(in the rows, 100 means zero)
Each row of A is roughly a mix of the hidden directions of one of several groups.
A (115 x 12):
[[130, 79, 107, 74, 96, 102, 89, 83, 114, 84, 85, 128],
[123, 77, 98, 87, 97, 101, 128, 109, 126, 92, 70, 82],
[98, 108, 93, 98, 127, 97, 133, 103, 71, 85, 85, 71],
[111, 99, 97, 117, 123, 106, 133, 88, 74, 110, 117, 128],
[94, 79, 69, 94, 135, 97, 90, 86, 110, 89, 99, 72],
[89, 110, 102, 76, 103, 94, 71, 106, 119, 75, 86, 66],
[104, 135, 84, 89, 83, 90, 97, 129, 84, 90, 72, 108],
[104, 88, 109, 98, 72, 104, 79, 96, 114, 137, 132, 103],
[82, 81, 110, 108, 102, 106, 116, 68, 75, 70, 110, 115],
[105, 104, 134, 104, 97, 101, 141, 97, 122, 107, 98, 75],
[96, 58, 79, 116, 95, 115, 105, 77, 83, 86, 114, 102],
[65, 125, 97, 119, 101, 95, 132, 122, 91, 101, 93, 86],
[122, 77, 89, 103, 106, 58, 109, 78, 119, 94, 114, 103],
[89, 97, 79, 92, 145, 108, 84, 113, 103, 76, 108, 115],
[100, 89, 130, 108, 70, 107, 112, 115, 103, 115, 77, 130],
[126, 104, 89, 89, 87, 93, 127, 128, 131, 114, 110, 91],
[131, 96, 76, 121, 77, 92, 84, 97, 119, 120, 120, 93],
[91, 83, 110, 78, 79, 111, 130, 78, 132, 88, 101, 102],
[111, 110, 116, 75, 85, 72, 122, 93, 79, 102, 113, 71],
[103, 95, 115, 81, 137, 79, 123, 97, 97, 95, 77, 77],
[97, 113, 76, 87, 109, 92, 117, 111, 115, 71, 66, 119],
[76, 98, 102, 104, 139, 103, 115, 108, 62, 90, 95, 104],
[123, 95, 134, 79, 100, 94, 130, 88, 108, 100, 128, 102],
[114, 73, 84, 112, 74, 102, 74, 113, 124, 85, 81, 108],
[88, 69, 67, 121, 105, 104, 125, 92, 119, 92, 84, 106],
[133, 77, 128, 79, 97, 111, 88, 125, 110, 100, 115, 105],
[114, 125, 68, 118, 105, 114, 120, 82, 117, 81, 86, 96],
[79, 118, 107, 101, 75, 81, 127, 97, 95, 88, 64, 94],
[89, 117, 109, 118, 133, 91, 100, 97, 87, 64, 90, 122],
[106, 102, 108, 98, 64, 107, 124, 78, 124, 123, 111, 116],
[107, 89, 113, 95, 95, 81, 93, 52, 112, 76, 114, 107],
[144, 97, 98, 102, 108, 124, 73, 99, 82, 107, 106, 117],
[82, 113, 147, 93, 97, 111, 79, 108, 98, 117, 111, 116],
[128, 138, 114, 88, 120, 105, 88, 89, 92, 92, 75, 91],
[111, 88, 75, 103, 76, 106, 123, 78, 103, 122, 126, 82],
[108, 94, 138, 98, 82, 106, 74, 80, 76, 103, 105, 122],
[117, 87, 85, 109, 106, 100, 116, 50, 108, 80, 105, 94],
[127, 141, 87, 92, 102, 98, 80, 123, 110, 100, 93, 81],
[83, 116, 93, 119, 108, 101, 74, 97, 62, 94, 87, 74],
[114, 69, 85, 79, 117, 90, 87, 78, 114, 95, 106, 69],
[91, 110, 131, 85, 83, 77, 75, 105, 93, 98, 119, 129],
[98, 105, 127, 85, 104, 77, 127, 109, 81, 131, 87, 114],
[113, 92, 68, 85, 121, 87, 125, 73, 107, 102, 110, 79],
[108, 105, 83, 102, 82, 126, 122, 93, 76, 130, 75, 105],
[73, 119, 99, 89, 71, 105, 111, 71, 130, 109, 102, 98],
[93, 104, 71, 101, 120, 107, 85, 103, 58, 111, 102, 124],
[58, 87, 115, 96, 93, 109, 129, 109, 83, 122, 94, 95],
[117, 119, 99, 114, 128, 114, 89, 85, 91, 62, 115, 89],
[138, 107, 94, 88, 94, 110, 115, 112, 112, 93, 84, 138],
[115, 122, 75, 89, 86, 98, 124, 97, 117, 123, 73, 82],
[87, 92, 101, 97, 84, 107, 102, 130, 52, 111, 111, 108],
[85, 107, 130, 82, 127, 84, 122, 104, 96, 90, 114, 72],
[133, 92, 107, 94, 63, 98, 89, 76, 113, 120, 99, 113],
[109, 94, 88, 94, 111, 127, 103, 120, 73, 127, 77, 77],
[103, 112, 93, 104, 90, 97, 123, 101, 63, 90, 140, 91],
[50, 104, 110, 122, 105, 104, 73, 103, 91, 94, 100, 101],
[87, 92, 72, 82, 116, 77, 122, 91, 128, 96, 113, 80],
[94, 105, 61, 86, 101, 72, 108, 76, 118, 94, 93, 79],
[125, 63, 92, 83, 111, 86, 83, 94, 99, 109, 103, 68],
[101, 66, 88, 88, 71, 92, 73, 105, 111, 123, 86, 109],
[115, 126, 98, 112, 63, 98, 106, 85, 92, 113, 82, 127],
[130, 74, 97, 94, 103, 104, 137, 86, 113, 113, 97, 78],
[56, 92, 86, 120, 112, 87, 89, 100, 92, 70, 99, 106],
[119, 95, 91, 75, 91, 128, 104, 86, 115, 85, 72, 126],
[89, 85, 74, 116, 71, 123, 88, 84, 132, 100, 103, 108],
[96, 135, 110, 89, 119, 117, 82, 114, 110, 80, 78, 78],
[123, 80, 139, 83, 95, 90, 110, 102, 111, 77, 113, 116],
[133, 126, 73, 104, 82, 80, 91, 93, 123, 100, 93, 110],
[90, 80, 86, 74, 105, 73, 103, 73, 124, 91, 105, 77],
[116, 87, 81, 100, 77, 99, 100, 90, 147, 117, 97, 112],
[114, 113, 102, 118, 134, 114, 80, 105, 102, 74, 125, 86],
[99, 111, 77, 130, 107, 115, 85, 109, 82, 99, 67, 77],
[89, 117, 97, 106, 122, 79, 107, 72, 98, 82, 139, 104],
[120, 130, 114, 90, 123, 99, 79, 121, 106, 108, 69, 96],
[91, 89, 85, 116, 87, 102, 101, 66, 110, 63, 96, 124],
[79, 95, 75, 119, 93, 110, 126, 85, 87, 132, 116, 110],
[85, 95, 132, 116, 116, 116, 101, 83, 79, 89, 101, 134],
[124, 81, 113, 119, 124, 97, 95, 130, 86, 79, 79, 103],
[109, 103, 151, 81, 90, 99, 126, 99, 110, 100, 98, 112],
[101, 90, 83, 107, 87, 95, 137, 90, 129, 106, 70, 85],
[94, 95, 81, 121, 139, 91, 105, 106, 69, 98, 119, 85],
[95, 96, 143, 102, 65, 100, 117, 94, 99, 107, 92, 121],
[106, 81, 115, 99, 136, 117, 85, 91, 66, 93, 115, 90],
[72, 85, 126, 101, 110, 86, 88, 106, 100, 70, 132, 105],
[68, 111, 126, 83, 88, 100, 90, 137, 86, 104, 111, 98],
[99, 109, 69, 124, 105, 97, 84, 107, 109, 112, 96, 57],
[125, 116, 116, 101, 104, 111, 136, 115, 71, 111, 115, 109],
[118, 106, 80, 127, 100, 94, 99, 76, 108, 87, 117, 137],
[110, 68, 87, 107, 63, 110, 105, 97, 133, 100, 92, 106],
[116, 87, 64, 133, 99, 97, 105, 95, 108, 115, 120, 79],
[119, 77, 91, 110, 98, 109, 130, 91, 114, 112, 77, 68],
[85, 113, 77, 84, 122, 122, 107, 94, 64, 120, 93, 105],
[129, 123, 102, 96, 105, 87, 104, 82, 116, 111, 133, 73],
[116, 108, 119, 65, 108, 108, 130, 81, 93, 113, 123, 104],
[109, 69, 98, 83, 82, 104, 80, 125, 114, 99, 86, 68],
[100, 92, 87, 88, 86, 81, 140, 87, 135, 105, 94, 93],
[100, 117, 88, 108, 116, 134, 104, 111, 106, 98, 117, 60],
[103, 97, 104, 61, 81, 125, 107, 103, 89, 133, 88, 105],
[124, 75, 72, 97, 126, 107, 86, 114, 70, 94, 104, 105],
[79, 95, 88, 109, 114, 105, 151, 94, 107, 94, 106, 80],
[79, 127, 106, 77, 105, 108, 119, 117, 92, 90, 78, 69],
[86, 83, 107, 107, 77, 85, 93, 80, 108, 113, 92, 56],
[71, 98, 126, 90, 110, 98, 132, 106, 104, 85, 108, 132],
[105, 119, 127, 98, 132, 101, 93, 77, 115, 77, 76, 104],
[57, 85, 91, 133, 91, 90, 119, 96, 103, 105, 113, 94],
[91, 102, 91, 104, 91, 85, 128, 54, 87, 102, 80, 87],
[91, 86, 106, 98, 92, 83, 115, 61, 103, 82, 78, 129],
[93, 83, 85, 92, 79, 109, 98, 64, 123, 91, 68, 102],
[80, 96, 136, 94, 101, 85, 78, 107, 124, 106, 91, 129],
[116, 89, 92, 56, 97, 99, 66, 100, 106, 79, 106, 96],
[91, 102, 143, 98, 136, 102, 75, 113, 103, 94, 106, 101],
[107, 128, 91, 86, 137, 108, 89, 98, 66, 96, 92, 112],
[114, 103, 96, 112, 86, 111, 113, 66, 101, 113, 89, 141],
[125, 126, 66, 127, 109, 94, 77, 91, 103, 107, 109, 95],
[87, 109, 77, 135, 112, 116, 131, 83, 96, 117, 94, 109]]
Here is one row from each group, named. Which group is each of the other rows in?
[102, 113, 128, 87, 139, 94, 96, 116, 89, 88, 108, 73]	V
[115, 97, 81, 123, 85, 106, 92, 59, 94, 127, 93, 90]	X
[107, 93, 135, 69, 92, 103, 96, 122, 111, 95, 77, 77]	G

[97, 108, 103, 119, 110, 118, 69, 83, 72, 110, 119, 126]	X
[102, 83, 121, 121, 126, 131, 123, 104, 79, 111, 111, 97]	X
[108, 68, 94, 118, 71, 95, 112, 88, 125, 94, 119, 120]	G
[85, 123, 112, 112, 79, 102, 78, 97, 93, 107, 112, 143]	X
[125, 116, 90, 80, 119, 93, 100, 81, 93, 108, 140, 87]	G
[122, 92, 136, 83, 109, 109, 93, 115, 78, 100, 130, 107]	X
[123, 78, 120, 75, 112, 118, 106, 123, 84, 93, 74, 107]	G
[83, 106, 126, 78, 111, 80, 86, 136, 103, 97, 113, 80]	V
[135, 98, 95, 103, 121, 126, 124, 132, 100, 102, 100, 108]	X
[67, 53, 102, 101, 82, 96, 105, 118, 97, 100, 105, 93]	G
[87, 116, 102, 123, 90, 131, 121, 77, 113, 110, 93, 127]	V
